In the rows, zero is written as 128.
Each named turn below is shown by a few rows before and after it. Which turns, in which order, take the first row of each later pair to the second? The first pair is answered.
gigob (before -> after):
[145 161 124 150 114 115  85 118 148 104 117 123 188 127 144 115  98 216
 141 140  96 135  92 167 120 101 133 163  39 123 124 159 220 123  96 114
 133 114 136 145 141  84 147 102 132] -> [139 135 104 153 139 193 161 114  90 123  52 174  78  83 159 154 118 129
 141 189 169 114 144 165 103 124 177  93 167 105 144 166 133 150 158 115
 128 124 136 114  76 127  70 144  93]
[119 103 136 118 107 120 132 126 139 109 114 119 134 141 136 109  78 136
 108  90 119 148 104 128 140 120 129 168  93 131 143 148 172 138  99 123
 152 129 108 147 123 110 168 117 123] -> [122  97 125 125 122 148 164 123 108 113  80 138  88 120 146 127  82  98
 111 113 152 143 133 130 132 132 146 141 149 122 158 155 132 148 124 125
 150 131 108 133  93 128 137 137 106]
[133 131  99  98  95 146 118 134 152 145 155 165  97 121 124 101 126 169
 120 100 135  96  80 145 126 141 160 122 143 138  91 117 122 130 141 137
 126 126 146 141  97 152  85 102 127] -> [156 161  93 127 110  98  82 111 138 131 124 117 128 122 147  97  81 185
 125 121 119 125 112 169 127 133 152 149 100 125 124 132 146 131 120 134
 108 113 145 141  89 129 123  91 134]
fopa (before -> after):
[148 109 101  81 137 144  92 122 154 162 150 126 145 174 108 132 130 108
 112 130 133 123  86  93 146 134  90 166  82 133 137 118 135  72 137  87
 134 125 150 198 148 135 161 131 151] -> [159 119  96  90 141 134  81 119 147 157 136 114 152 171 116 133 116 118
 113 142 132 130  95 102 143 130  91 172  71 130 143 127 143  72 133  87
 128 120 145 197 144 129 168 128 154]
[145 131  96 119 115  86  97 147 107  50 149 145 174 150 126  83 105 110
  80 172 150 141 155 198  86  83 136 155  98 128 132 100 141 120 126 132
 148  75 179 163 131 142 139 152 138] -> [155 129  85 126 105 104 102 158  95  55 141 139 168 143 130  87 112 122
  82 180 159 153 162 195  82  69 137 139 104 130 117  96 121 118 133 130
 152  84 173 155 136 148 130 165 146]
[152 113 125 124 131 152 138 151 122 132 134 106 107 113 129 127 144 130
 133 134 146 152 137 114 133 122 109 108 141 108 123 103  95 123 129 105
 123 147 129 104 144 141 102 152 131] -> [136 103 139 110 136 146 145 146 140 130 154 122 100 118 116 124 153 110
 130 116 146 137 122 104 140 136 109 115 150 113 129 101 103 123 132 107
 124 147 134 113 145 141 104 147 125]
[ 94 125 158 105 168  97 107 111 169 141 141 141 148 160 138  99 120  93
 137 118 114  94 110 145 126 157 129 167  77 113 170 132 176 120 127 129
 126 110 142 162 112 118 172 107  89] -> [125 149 134 133 167  96  92 111 142 136  99 108 161 152 162 102  96 132
 140 151 116 124 138 163 119 130 130 159  57 104 170 143 170 119 121 123
 118 109 131 147 104 112 177 111  99]
rema (before -> after):
[112 137 141 144 153  84 125 111 123 128 147  90 146 137 132 113 113 100
 136 122 123 142 147 132 140 145 104 149 121 123 159 127 133 120 120 118
 110 116 146 123 145 127 152 136 123] -> [100 132 148 127 147  90 128 114 140 127 163 108 150 144 124 108 120 100
 130 112 122 124 124 128 140 148 111 156 119 127 152 127 148 118 121 118
 117 115 151 132 144 127 150 126 117]
[122 108 115 105 125 153 149 156 165 103 120 145 127 151 114 129 114 170
  78 116  98 139  98 108 136 123 124 132  92 134  95 138 171 116 118 131
 107 151 136 122 131 125 134  94 139] -> [145 119  97 137 135 148 142 156 132 105  94 112 124 141 134 138 102 177
  87 132  98 173 136 114 130 111 113 117  90 130 102 139 144 120 117 125
  99 158 130 108 137 125 143 115 151]
[155 127  82 133 100 160 123 166 114 140  93 127 157 134 157 112 121 208
 136 156 127 130 110 142 106  89 166 101  95 104  83 139 160 123 135 140
 143 118  99 112 114 143 120 112 131] -> [162 134  75 156 134 137 130 145  86 139  58 114 132 119 172 125 100 163
 144 172 137 145 159 155 109 105 164  95 120  89 130 145 133 132 140 140
 123 111 102 102  92 140 129 132 127]
[118 114 109 126 102 136 115 117 124 117 152 151 139 115 114 129  99  80
 137 126 153 105 106 150 145  99 126 142 114 116 130 130 132  89 114 145
 110 125 100 138 103  95 128 120 133] -> [123 115 106 128  94 145 110 126 123 118 157 147 147 115 113 127 104 103
 137 126 147 112 101 148 144  88 122 136 106 119 114 126 131  85 110 142
 113 131  97 133 112  96 125 121 139]
lov (before -> after):
[139  96 113 129  99 164 141 150 114 138 107 105 115 127 114 111 155 155
 111 144 137 122 122 153 135 106 123  97 129 133  81 118 109  98 129 130
 115 118 110  99 137 125 106 130 119] -> [136 107 117 124 103 158 139 134 113 129  87 112 115 127 124 110 135 151
 102 163 148 108 121 168 130 118 144 109 129 124  97 136 130 105 125 133
 109 102 114 106 109 120 102 110  99]
[137 120 127 143 158 148 151 156 115 134 131 126  94 103 125 148 153 114
 175 130 132 164 180 144 102 153  99  97 132 131 121  56 112 117 138 131
 144 141 136 114 114 141 123 102 116] -> [128 125 133 130 158 151 154 143 122 129 114 147  88 103 127 145 141 102
 166 144 146 138 167 154  97 166 127 111 139 121 133  72 136 123 138 137
 142 126 140 122  80 136 110  80  95]
[118 157 131 103 117 125 127 122 131 145  99 141 120 109 125 101 118 161
 119 158 137 115 118 179 110 124 143 165  92 116 104 156 154 116 132 159
 133 115 133 117 106 122 129  80 117] -> [134 148 123 128 115 117 119 142 119 159 123 104 133 112 122 107 137 176
 135 134 115 158 138 160 120 104  97 146  76 133  84 129 117 106 124 151
 137 137 129 101 161 126 147 115 154]
nisom (before -> after):
[111 131 107 120 117 104  92 152 159 100 137  89 169 152 118 104  55 174
 112 145 106 131 105 122 138 112 172 162  62 128 142 152 154 139 118 127
 143 101 142 113 134 101 133  83 147] -> [ 97 119 118 101 105 120 104 163 176 106 165 112 164 156 102 100  74 172
 109 131 109 116  79 111 141 114 172 161  68 137 123 146 154 133 123 127
 155 105 143 119 142 109 123  82 145]
[155 147 131 145 153  88  98 123 123 139  92  92 150 146 126 117  92 143
 134 157 110 161 143 145 139 120 118 152  94 122 145 125 140 131 119 128
 126 110 119 125 132 101 171 116 148] -> [136 133 149 123 142  90  98 135 153 144 140 107 161 158 102 110 116 140
 134 122  97 147 107 129 148 127 109 157  87 136 127 113 153 124 119 129
 138 115 126 134 156 104 175 111 152]
[158 111 106 144 102 133 152 136  67 119 152 107 120 164 165 144 110 172
 139 148 132  83 123 145 116 158 179 161 110 107 139 121 100 116 133 157
 144 138  99 133 121 108 151 134 169] -> [156 110 109 146 104 122 149 133  73 116 158 102 125 170 160 142 112 171
 142 140 126  88 119 144 119 158 173 167 101 109 142 120 104 114 127 155
 142 136 101 135 127 103 160 132 172]

(two turns a pair)
[135 156 125 136 147 128 109 105 144 107 136 109 171 156 134  98  99 146
 123 113  71 139 113 109 138 153 134 171  85 140 160 104 191 117 125 137
 117 128  94 111 121 121 183  86 130] -> [140 156 109 150 168 148 136  91 103 109  81 117 120 130 154 119  89 101
 123 151 109 136 156 124 129 169 157 144 139 124 190 118 152 132 149 138
 104 126  95  95  76 134 156 104 106] | nisom then gigob
[131 127 111  96 109 139 114 111 124 127 148 104 168 107 128 154 150 135
  94 131 113  90 111 145 122 143 110 157 128 127 140 131 174 138 105 115
 146  92 129 137 126 120 137 129 121] -> [148 124  95 124 120 140 122 117  95 135 137  79 153  98 138 169 154 126
 108 135 111 125 154 141 121 133  89 135 140 129 144 119 129 138 109 111
 139 108 124 117 142 128 143 166 140] | gigob then lov
[135 122 130 119  93 166 150 157 147 152 144 165 146 137 118 122 160 181
 139 136 123 145  88 114 116 101 145 103 109 154  62 107 122 123 115 127
 128 140 137 131 161 150  99 108 148] -> [141 132 122 160 157 118 162 111  96 144  80 144  96 115 146 147 119  84
 151 165 144 161 173 132 117 140 147 100 154 127 153 118  81 145 128 130
  91 125 144 116 119 144 112 134 133] | rema then rema
[152 133 116 132 121 138 109 134 129 126 101 120 138 131 157 116 112 153
 136 174 146 120 128 142 111 127 136 131 118 119 134 153 148 131 108 131
 127 120 123 125 115 117 138 114 129] -> [149 125 116 135 129 148 124 131 116 130  92 129 119 123 157 123 116 128
 135 177 157 118 143 140 109 138 137 119 143 116 142 150 126 136 117 131
 124 124 124 120 110 123 126 127 122] | fopa then rema
[163  92 100 176 143 100 130 150  82 143  65 104 158 103 125 148 110 106
 137 136 108 162 142 120 112 137 103 136 122 128 156 118  76 112  60 124
 152 157 164  98 172 166 139 150 151] -> [121  60 129 131 130 116 153 161 126 154 123 155 146 112  89 141 149  76
 127  93 113 119  90  91 125 161 108 140 147 145 136 103  90 109  74 131
 167 158 176 116 183 180 120 141 140] | gigob then fopa
[128 116 110 113 120 110 145  46 103 142 188 122 115 105 134 165 140  84
 106 138 156  75  99 149 138 157 113 101 119 174 179  98 157 121 124 155
  70 163 137 150 129 152  94 119 151] -> [129 119 115 111 114 100 129  49 115 136 200 113 137 112 132 156 134 106
 106 131 142  80  89 150 140 149 108 113  94 176 171 100 175 116 115 154
  71 162 135 158 139 143 107 109 157] | nisom then gigob
[104  83 109 109  83 150 132 152 166 117 146 166 127 147 119  92 109 163
 124 143 104  94  74 116 119  96 127 109 102 135 131 129 180  99 153 173
 123 128 147 151  94  69 146  94  86] -> [139 100  84 144  86 143 117 155 135 114 112 121 141 138 142 100  89 196
 135 170  96 136 113 129 111  69 113  94  80 131 129 129 160  99 139 166
 118 137 135 135 105  63 159 110 110] | fopa then rema
[123 138 142 130 146 116 129 122 141 121 129 149 134 141 123 119 129 124
 100 132 131 122 128 154 134 134 148 147 127 116 142 130 140 128 131 130
 128 112 138 130 122 129 119 131 126] -> [135 132 131 144 141 122 124 138 133 128 137 129 139 140 122 122 142 140
 109 124 121 149 141 144 136 117 125 132 122 127 126 115 116 121 128 126
 131 131 132 120 152 134 126 152 151] | fopa then lov
[125 129 105 150 155 150 144 132 128 131 120 139  89 110 138 150 134 115
 137 137 134 135 170 133 120 126 137 106 153 102 138 124  97 122 137 137
 132 136  98 116 123 135 113 141 116] -> [115 126 127 126 134 127 117 144 178 126 176 141 137 136 115 128 145 146
 130 101 101 126 119 123 132 122 119 137 105 120 118 113 144 106 116 138
 143 134 104 139 157 124 138 117 130] | gigob then fopa
[ 92 126 163  98  86  94 112 113 148 141 123 154 125 110 170 133 161 147
 168 226 129 125  94 101 117 169 130 119 146  75 140 174 150 121 153 151
 144 130 109 164  26 110  89 122  47] -> [128 140 141 131  69  84  77 135 136 144 133  93 171 117 179 126 159 214
 182 221  93 180 109  99 115 124  89 111  90  86 107 160 142 104 128 141
 148 149  96 152  80  99 121 138  90] | rema then lov
[114 137 134 114  81 154 145 185 151 144 144 167 152 103 112 140 107 189
 129 161 116  96 111 139 139  98 113  90 100 127 121 140 153 140 136 115
 158 108 147 131 150 138 116 117 146] -> [123 132 124 137  91 159 159 189 128 152 135 156 129  93 116 155 113 169
 141 162 123 115 144 133 139  97  98  62 125 127 125 131 110 143 146 112
 153 123 145 115 162 148 111 151 157] | rema then fopa
[119 131 126  96  97 147 138 150 127 128 146 149 109 145 114 121 142 144
 101 129 125 100 100 126 116 113 133 121 113 128  80 125 134 112 125 132
 141 147 129 124 127 139 126 106 130] -> [131 153 121 116 114 100 111 133 118 117 129 115 135 149 130 119 108 147
 107 137 109 123 126 143 119 114 121 143  76 119 113 134 150 112 102 130
 127 139 128 127 128 119 160 102 139] | gigob then nisom
[106 112 136 118 118 142 119 127 155  86 135 121 153 159 136 131 118 106
 123 112 131 131  97 104 128 171 146 165 107 136 146 106 181 144 122 128
 155 113 119 173 104 109 127  78 182] -> [130 128 119 139 117 139 106 130 135  82 108  94 161 156 155 130 102 135
 129 136 129 155 117 116 118 151 142 160  89 129 144 114 173 144 115 125
 153 117 111 165 105 104 131  86 192] | fopa then rema
[195 180 128 170 131  66 151 132 108 142 141  68 175 133 142 135 109 153
 125 118 110 169 125 119  97 144 106 144  79 128 121 119 124 161 105 104
 130 153 109 121 149 147 197 118 158] -> [192 166 117 174 148 100 191 128  74 153 107  92 115 111 149 156 121 100
 126 133 147 162 157 115  89 162 123 107 148 122 137 123  74 173 135 107
 126 160 109 101 122 168 160 143 140] | gigob then nisom
[123  97 147 119 112  87 129 133 130 138 182 109 163 161 135 121 117 101
 124 109  90 138  96 129 151 132 128 157 112 120 128 119 150 128 129 153
 140 137 124 153 140  96 156 118 134] -> [140 104 123 149 136 105 149 121  82 139 119 106 119 134 162 144  99  72
 127 155 121 151 152 143 139 140 147 128 156 101 157 134 108 142 147 151
 125 135 118 131  99 106 130 142 122] | gigob then fopa
[ 76  99 159  86 107  76 142 132 190 145 176 181 141 126  74 156 140  59
 165 104 157 134  92 118 154 173  95 157 146 158 146 126 154 113 135 123
 129 113 108 142 132 103 135 111 117] -> [ 92 117 140 107 131  77 148 110 154 137 111 175 112 109 102 171 110  33
 162 153 183 139 136 144 139 179 122 149 174 134 184 150 138 129 149 124
 108 103 105 130  86 101 121 114  97] | fopa then gigob
[130 132 134 108 106 129 125 134 139 125 147 123 158 138 113 129 122 167
 138 129 121 121 106 136 125 102 128 137 105 132  99 140 149 116 127 129
 149 127 124 137 139 121 141 121 141] -> [126 135 132 113 132 125 141 109 115 118 104 138 126 122 128 141 102 116
 135 153 146 107 137 151 118 126 151 135 146 111 141 153 142 131 142 133
 133 113 127 135  92 123 127 122 116] | gigob then rema
[131 138 118 133  86 110 116 133 111 114 114 114 128 136 144 119 131 160
 146 142 103 147 111 145 119 121 117 121 110 144 117 159 154 122 145 142
 149 114 119 142 125 117 117 104 147] -> [129 134 113 139  95 120 131 129  95 118  95 122 104 126 149 130 133 137
 145 156 121 146 132 148 115 128 127 106 141 137 129 163 132 129 157 144
 146 116 118 133 108 125 101 114 138] | nisom then gigob
[134 146 119 126 112 134 123 108 132 141  94 134 123 112 152 103 122 151
 122 171 146 130 127 144 121 139 135 141 129 109 137 126 134 125 108 125
 115 139 130 110 143 142 111 139 128] -> [127 127 125 121 108 143 133 125 141 153 125 140 120 116 137 103 147 139
 129 143 141 135 120 127 129 141 116 128 140 122 119 106 113 120 112 126
 124 151 132 108 172 154 108 153 141] | lov then fopa
[104 137 159 100 128 110 122 136 151 124 143 164 134 134  97 140 143  90
 116 105 108  98 116 122 118 135 127 148 136 126 121 117 131 125 133 122
 146 125 132 126 159 106 120 113 120] -> [107 136 153 107 138 121 134 133 134 125 118 168 110 123 104 147 140  74
 120 122 123  99 134 124 112 139 137 137 161 118 133 121 113 132 145 123
 140 124 131 119 139 110 105 121 113] | gigob then gigob
[139  99 137 142 131  92 162 152 135 130 193  83 154 172  99 121 152 126
 157  73  77 157 111 120 170 123  70  84 117 148 126  59 108 112  99 125
 141 168 157  95 184 176 150 162 181] -> [169 138 118 174 150  59 133 127 104 113 127  44 172 163 138 119  96 144
 159 119  78 182 155 155 156 114  83 100  92 124 162  85 121 122  83 123
 117 150 147  88 150 156 171 152 178] | nisom then gigob
[138 114 127 140 150 116 153 130 120 137 148 114 113 137 123 142 154  95
 150 105 122 154 159 105 122 121  83  92 149 138 125  93  72 127 137 122
 121 143 135 115 168 141 135 164 137] -> [125 123 148 130 154  75 130 116 150 127 167 110 142 152 114 129 138  93
 147  87 102 142 138 109 132 135  79 128 114 140 139  98 114 123 120 124
 116 127 143 134 173 120 162 142 135] | rema then gigob
[180 129 139 140  50 191 173 193 101 153 121 131 146 148  77 160 165 246
  75 137 135 150  67 136 140 124 155 108 129 133  42 129 103 160  78 140
 174 129  70 107 100 136  46 180 154] -> [196 129 126 171  72 180 176 191  72 158 107 103 132 138  88 172 163 222
  87 136 132 183 111 132 143 125 131  90 140 130  61 116  60 158  76 137
 164 140  69  90 116 139  60 215 171] | fopa then rema
[134  91  99 142 126 125 160 120 163 136 184 171 117 116 127 101 154 103
 115 134 117 137 149  86  96 130 117  66 149 130 115 133 152 134  89 156
 165 126 172 148 140 143 133 102 130] -> [142 104 102 148 129  97 141 110 169 129 182 151 142 123 131  94 136 117
 117 132 103 146 150  92  99 126 109  83 119 129 126 135 171 132  74 156
 160 122 173 153 148 131 156  94 139] | gigob then nisom
[162 137 100 186 135 124 110 111  93  95 123 114 123 116 142 176  84 193
 159 147  91 153 181 122 108  76 125 101 109  99 115 152 106 109 104 139
 131 136  97  94 129  86 135 154 150] -> [105  86 136 126 119 167 159 128 142 112 198 191  83 123  91 176 150 137
 149  94 111  89 119  84 122 111 135  89 168 121  88 130  99 108 133 149
 156 142 112 110 137 115  93 154 128] | gigob then fopa
